In the rows, 128 means zero.
The rows below come in pairs that one turn or mirror swaps. Which row does each named row swap with?
k444: [155 141  87 137 130 137 157 129 102 144 117 132 150 139 135 150 200 138]
k435: [146 123 104 130 136 130 141  81 122 116 123 136 142  92 112 122 168 113]
k713: [148 145 112 146 122 135 134 177 130 145 116 146 156 130 114 130 201 120]
k41: [118 122 132 146 150 115 138 165 127 104 146 168 149 110 113 149 166 119]
k951: [121 108 143 150 135 130 133 181  99 131 100 108 130 117 117 117 166 122]
k793: [131 143  91 137 131 115 117 157 119 113 149 116 125  93  96  96 166 114]
k312: [132 107  97 183 134 139 138 157  92 142 140 164 152 112 145 140 179 160]
k523: [119 134  96 131 155 104 158 129 134 112 135 119 121 106  85 123 175 148]
k831: [155 105 154 159 130 107 132 129 111 133 153 139 147 113 137 131 168 126]
k80: [135 130 127 137 129 126 132  85 126 125 120 135 154 107 127 128 165 176]
k306: [130 143 138 130 133 141 137 128 111 119 154  99 161  75 146 142 174 115]
k985: [126 104 113 155 115 110 154 170 103 125 137 102 168 136 122 132 170 120]
k90: [133 130 100 152  97 144 131 156 111 137 126  94 130  86 102 151 154 167]
k263: [139 119 106 128 142 131 146 109 158 111 120 124 151 123 110 125 188 155]
k708: [121 123 105 150 129 132 141 150 119 140 138  98 152 107 115 130 178 200]
k474: [158 130 137 141 131 152 155 173 111 154 111 117 141 130 139 132 171 115]
k72: [129 111  90 131 126 166 159 149 101  96 115 107 162 117 135 149 155 131]
k145: [117 134 121 154 138 131 125 184 122 156 135 157 144 112 152 134 159 152]
k289: [126 129 128 160 140 141 152 130 113 101 136 113 106  91 128 104 139 167]
k681: [109 129 109 138 133 154 124 132 105 113 108 127 169 129 154 122 159 109]
k861: [116 126  97 151 124 125 158 155  90 132 128 138 102 109 148 113 182 171]
k304: [115 128 103 141 120 169 127 135 140 105 113 107 158  72 122 133 156 163]
k832: [104 133 106 144 129 121 119 111  91 105 124 116 145 104 111 127 167 186]
k725: [130 133 135 178  98 132 145 127  87 145 125 147 152 114 146 145 164 161]
k888: [173 133  97 141 108 131 132 145 105 146 125 121 177 115 126 121 174 114]
k268: [156 131 119 146 142 115 156 148  95 128 117 159 132  96 164 119 173 168]
k99: [124 101  89 157 132 114 156 155  86 145 145 122 135 134 123 109 187 137]
k527: [167 142 133 153 139 141 117 153 131 147 152 138 118 102 129 143 153 154]
k419: [142 153 115 136 138 140 127 133 122 140 103 155 107  86 144 146 166 153]
k734: [119 139 104 149 148 111 143 140 101 156 149 124 166  72 137 120 142 156]
k162: [141 134 117 133 136 136 132 126 127  85 131 126 129 100 128 131 165  89]
k632: [123 154  85 111 134 136 146 147 138 121 138  91 150  97 108 125 153 125]
k426: [100 149 130 135 126 134 135 138 126 118 148  93 139  87  96 137 173 126]
k668: [102 115 122 153 137 115 164 166 128 103 134 132 167  87 130 104 176 117]
k742: [124 103 102 148 109 136 139 132  84 103 124  87 115  97 131 126 157 127]
k898: [121 111  86 151 148 142 135 111 122 105 126 131 137  74 119 128 131 155]
k409: [140 131 105 169 140 167 111 145  93 125  97 136 140  91 118 104 182 151]
k509: [110 133  76 127 126 111 158 154 115 144 120 136 120 130 145 142 189 137]

k409 swaps with k734
k742 swaps with k831
k263 swaps with k509

